In the data rows, 128 means zero.
Here are some rows, each followed by its group. Rows of different groups can look alike.
  101  146  170  109  116  166  136  109  112  112  125 1
  161  137  169  147  145  140  134  149  112  153  128 2
  105  118  130  111  118   99  135  117  113  116  130 1
  164  154  131  149  148  149  133  156  112  156  117 3
  124  122  130  124  129  133  135  127  113  128  146 4
  127   96   93  127  130  132  135  132  113  130  144 4
  112   98   93  118  125  123  132  119  112  122  138 3
  122  141  170  130  129  148  133  139  164  132  144 2
  142  138  131  141  107  141   81  121  164   94  144 5
  110  103   93  163  104  115   79  116  165   94  140 5
  109   96  130  167  112  133   92  128  164  101  139 5
  115  154  130  120  132  141  131  134  165  133  140 3
  116  104  130  122  124  132  134  123  112  123  143 2
  167  170  169  100  129  133  134  125  165  130   88 2
  133  123  130  127  129  116  135  130  112  134  146 4
  127  163  169  123  132  142  136  127  112  131  146 1
  161   95  130  145  142  124  135  149  112  152  125 2
  162  125   91  146  147  150  132  152  114  151  125 3
  102  123   92  114  117  131  134  113  112  117  130 4
  146  133  131  136  137  166  134  138  113  140  141 2
  118   99  131  152  108   99   90  114  164   99  147 5
   91   99  131   99  107  132  136   97  112  100  103 1
  166   93  129  130  136   99  143  123  165  137  121 1
   90  156  130  128  116  149  104  127  164  108  101 5
  164  161  131  149  147  149  134  153  113  151  121 2
  127  151  168  101  133  116  139  120  165  136  146 1
  147  140   93  135  139  166  135  139  112  142  141 4
   92  133  169   98  105  106  138  101  112   98  106 1
  136  159  131  131  134  157  131  134  112  135  147 3
  117  122  130  123  124  107  134  121  112  126  144 2
  149   98   92  159  107  115   90  121  165  101  139 5
  166  122  130  147  149   92  133  151  112  157  121 2
  126   85  130  127  130  107  134  130  112  130  146 2
  162  124  129  146  145  114  132  146  112  151  128 3
  168  120  169  135  107   99   90  109  164  101  104 5
  110   98  131  157  113  124  101  129  166  110  141 5
  145   92  170  131  138  123  134  140  112  141  142 4
  153   90  130  162  111  107   89  119  165  101  137 5
  117  144  169  120  125  157  130  120  112  126  140 3
   97  100  130  108  114  140  135  109  112  111  125 4
  128  127  170  127  130  123  135  130  112  132  146 4
   90  170  130   93  103  149  138   97  113   97   96 1
  166  119  131  152  150  108  132  158  112  157  115 3
  105  133   91  115  122  166  136  119  112  120  139 1
  164  166   93  153  151  140  135  158  112  156  116 4
  166  139   92  145  147  158  136  148  112  151  128 4
  168  168   91  100  131  140  139  129  166  133   85 1
  168  123  130   96  130   90  136  105  165  132  119 1
  131   90  131  125  130  125  136  132  112  133  145 4
  111  103  132  118  124  115  136  121  112  123  138 4
  123  158  130  122  124  165  134  124  112  129  145 4
   95  108  131  124  129   99  130  116  164  127  127 5
  156  101   92  141  145  132  131  144  113  146  133 3
  150  155   92  137  141  157  134  140  113  143  140 4
  166  119  170  152  152  166  132  156  112  160  117 3
  101  170  130  100  126  140  123  117  164  123   77 5
  113  151  170  118  125  165  132  123  112  121  139 3
  171  143   92  155  153  140  134  160  113  160  108 2
   93  161  131   97  106  158  135   98  113  101  107 4
   98  145   92  108  115  149  137  112  113  113  127 1
  117  160  130  118  125  155  135  122  112  128  144 1
  152  128   93  143  139  149  134  143  112  145  138 2
  122  154  131  124  115  140  105  124  164  110  146 5
  164  121  130  169  163  158  130  173  112  173   80 5
  120  136  131  141  124  157  124  142  165  122  143 5
  169  163  169  158  160  149  133  167  111  165   96 2
  156  158  131  174  165  158  134  177  112  177   73 2
  162   99  131  149  146  124  133  150  113  151  127 3
  149  131  130  136  141   99  134  144  112  142  141 2
  117  156  130  121  124  166  135  122  113  124  143 4
  120  153  131  123  110  148   90  121  165  101  145 5
  115   89  130  120  120  123  135  122  113  122  142 1
  125  112   93  125  129  133  135  129  112  130  145 4
  128  126  131  126  127  123  134  129  112  129  143 2
  114  122   92  118  124   99  136  122  112  124  143 4
  141  123  130  131  134  157  135  133  112  136  144 4
   95  135  130   94  135   90  141  108  165  135  118 1
  101  153   92  111  115  166  135  114  113  118  132 4
  164  132  130  146  147  108  133  153  113  152  130 2
  111  115   92  118  125   90  135  120  112  123  142 1
  115  127  130  120  127  124  135  125  112  125  141 2
  136  144  131  133  136  149  133  134  112  136  144 3
  137   99  170  130  130  125  134  132  112  134  144 2
  128  113  130  159  107  115   79  118  164   93  143 5
  146  153  130  134  137  166  133  140  112  143  141 4
  108  100  131  143  113   99  105  113  164  107  137 5
  128  125  130  126  128  107  133  127  112  130  146 2
   99  129  131  109  116   90  136  113  112  110  128 1
  145  120   93  136  132  157  135  138  112  142  143 1
  121   89  131  161  114  117  101  125  165  109  142 5
  130  122  131  104  130   90  130  109  165  131  146 3
  163  124  130  147  147  124  133  151  111  152  126 3
  124  162  169  122  132  157  134  129  112  128  144 2
Group 4 spreads out most along one direction. Which other group's direction of most spread is closest to that one?
2
Which group is second nearest to each row below, going by the average distance to the group's rows?
  124  126  131  123  129   98  134  126  113  132  147 -> 2
  137  123   92  133  132  116  133  135  112  138  145 -> 3
  130  144  130  126  133  156  131  130  112  132  143 -> 3
  125   89   92  124  129  132  137  128  112  130  143 -> 3
   98  156   91  109  117  149  135  109  113  114  130 -> 1
  100   98   93  109  118  116  137  112  113  111  122 -> 1
  134  140  131  129  129  140  132  135  112  134  144 -> 3
   94  163  130  105  111  141  136  105  112  107  118 -> 4
  129  126  131  126  131  157  136  129  112  131  147 -> 3
Which other group has its centre nearest to the centre of group 3?
2
Which group is second nearest to each row below, going by the distance to the group's nearest row?
  119  135   92  121  124   99  133  127  113  126  147 -> 1
  166  135  131   46   66  107  137   46  112   47   83 -> 4
Which group is second nearest to each row below, going by the distance to the centre of the group?
  142   91  130  134  136  124  134  137  112  139  143 -> 2
  104  119  131   92  134   90  139  101  165  137   75 -> 5
Group 2 spreads out most along one direction. Which other group's direction of most spread is closest to that one?
4
Which other group has its centre nearest to the centre of group 2?
3
Which other group has its centre nearest to the centre of group 1?
4
Group 1 spreads out most along one direction. Which other group's direction of most spread is closest to that one?
3
